In the rows, 128 means zero.
The same turns and mirrors carry the whole set onto itself and the rows of a family onto each other. Which other rows belong to the same family as each row named below? List them in the order they appear above.
These 32 rows form 4 families of 8 rows each.
Q497: [133 170 139 129 122 129  72 133  94 157 124 131 138 115 151 141 133 132
 141 156 139 114 112 116 126 100 122 127 107 125 153 120 148 152 116 112]
Q697: [159 191 113 151 150 151 113 134 126 121 131 174 126 105 140 130 127 109
 149 141 129 138 132 136 104 132 130 137  97 154 114 133 114 119 124 135]
Q770: [121 136 123 161 136 126 150 126 131 141 130 154 131 136 163 143 163 143
 125 123 142 150 101 104 142 159 130 134 113 112 139 173  84  78 120 151]
Q480: [124 126 119 148 155 109 127 133 117 128 120 117 125  97 110 118 139  97
 132  90  98 125 141 136 105 119 108 153 132 105 134 135 132 182 128 129]
Q654: [105 131 144 170 113 117 107 117 115 172 135 120 115 148 125 157 169 135
 105 145 110 143  88 117 144 134 117 121 127 101 122 158 134 130 130  98]
Q430: [169 178 131 137 156 146 121 139 120 134 144 174 157 121 146 142 129  95
 147 128 143 128 114 133 115 132 123 118 109 135 133 121 120  97 140 144]
Q495: [143 105 114 137 112 110 172 134 147 106 120 114 124 124 114 134 117 144
 128 114 161 115  94  95 140 153 129 136 155 141 104 121 123  87 138 134]
Q924: [130 129 129 123 129  94 134 146 153 145 130 105 122  93 117 122 166 175
 140 118 127 122 102  76 118 127 142 168 140 117 142 143 129 151 106 114]
Q736: [149 121 132 124 102 114 144 114 144 107 102 132 104 124 115 144 118 147
 132  91 142 117  94 101 143 150 146 144 148 142  99 120 141  83 130 113]
Q108: [133 114 121 144 169  95 133 125 125 141 119 109 135 102 107 119 106 124
 125 120 116 110 132 123 100 119 108 162 120  99 130 115 151 167 116 135]
Q434: [127 122 121 157 149 104 144 141 113 131 112 126 113 115 106 105 141 116
 133 119  99 106 125 132  95 127 101 155 117  85 133 116 134 162 106 152]
Q756: [124 143 107 164 118 135 134 121 135 142 125 153 124 117 153 152 147 142
 136 140 140 163 134 118 155 154 143 120 140 125 144 168  78 100 124 152]
Q268: [155 150 138 113 166 141  81 143  91 158 116 135 144 136 130 137 143 136
 137 149 124 122 113 125 113 119 122 113 116 118 134 141 170 140 127 106]
Q437: [130 128 121 137  88 116 136 128 152 101 108 126 115 115 126 130 135 137
 113 103 156 119  65 100 123 159 138 138 161 154 118 129 136 101 132 125]
Q318: [115 122 161 168  99 147 108 117 114 150 147 133 122 142 125 150 154 131
 134 153 107 128  84  94 167 131 114 129 135 114 153 132 110 123 131 105]
Q525: [151 126  90 139 140 125 145 122 110  82 122 118 128 127 136 122 111 108
 132  99 145 125 131 138 108 166  96 132 143 129 112 124 151 133 110 158]
Q38: [149 120 112 121 115 134 156 102 156  91 122 134 111 142 120 136 131 152
 123 123 150 107  97 116 120 147 136 144 158 137  99 111 127  97 136 125]
Q986: [148 136 114 156 112 151 145 137 133 119 159 157 135 115 159 143 154 128
 128 134 125 152 119 129 168 166 138 132 116 120 139 154  83  98 135 136]
Q453: [123 131 139 181 113 122 104 136 127 183 134 132 130 136 124 151 154 135
 128 161 112 128  99  96 154 128 145 128 119 102 150 147 115 115 135  97]
Q850: [127 113 122 163 155  91 135 131  94 135 124 113 103 115 103 119 107 133
 146 109 104 120 121 124 103 123  95 159 111 108 130 130 124 162  98 125]
Q200: [124 101 110 124 108  88 143 142 145 120 122 110 118 129 132 132 140 188
 143 133 125 123  99  99 114 129 145 161 126 100 144 121 107 150 122 121]
Q708: [108 125 144 168 115 136 114 121 130 172 137 143 117 144 119 118 141 133
 113 159 111 149 103 111 160 144 120 115 129 114 151 145 128 128 130  84]
Q472: [146 187 128 133 159 149 108 143 129 124 121 171 135 106 147 148 121 121
 155 129 133 134 106 121 108 125 111 119 124 135 110 129  95 115 135 159]
Q70: [159 127 105 129 138 122 141 110  89 109 132 120 118 108 132 128 103 114
 115  97 158 103 137 155 130 144  99 128 135 120 108 132 150 116 107 139]
Q740: [161 113  94 132 128 118 145 145  80 114 111 129 111 126 138 133 129  98
 128  88 150 113 129 133 135 160 101 126 136 130 110 116 147 120 104 150]
Q901: [139 154 133 107 145 136  74 132 100 151 144 144 149 120 143 120 137 123
 141 147 131 127  84 122 129 124 103 108 109 116 136 125 144 157 118  99]
Q16: [129 118 124 116 117  92 127 104 151 123 114 112 125 102 110 117 156 176
 145 124 116 119  97 109 121 127 161 169 124  90 139 138 131 140 113 127]
Q548: [117  97 119 136 108  90 131 110 152 114 121 100 114 114 126 132 141 169
 149 119 124 120 101  78 123 121 131 154 140 104 126 147 138 152 110 102]
Q444: [153 158 136 149 132 137  73 127  99 149 138 149 138 125 144 133 142 112
 148 147 112 131 112 126 112 120 116 114 109 112 151 145 164 154 109 101]
Q330: [135 158 112 165 102 144 123 120 138 118 138 149 132 141 163 155 169 128
 153 127 138 149 108 102 146 153 138 123 127 117 132 158  81  85 134 139]
Q559: [148 161 128 129 151 138 122 133 124 104 109 183 143 124 152 137 129 112
 154 118 131 146 104 140  87 125 129 111 104 140 126 151 116 105 149 149]
Q47: [150 118 108 137 152 146 129 133  99 106 104 121 134 122 134 113 115  94
 110  84 155 107 128 130 137 171 108 138 151 137 140 127 139 114 123 151]

The rest of the family of Q525: Q430, Q495, Q108, Q453, Q548, Q444, Q330
The rest of the family of Q70: Q497, Q697, Q318, Q38, Q986, Q850, Q200
The rest of the family of Q480: Q770, Q654, Q924, Q268, Q437, Q559, Q47

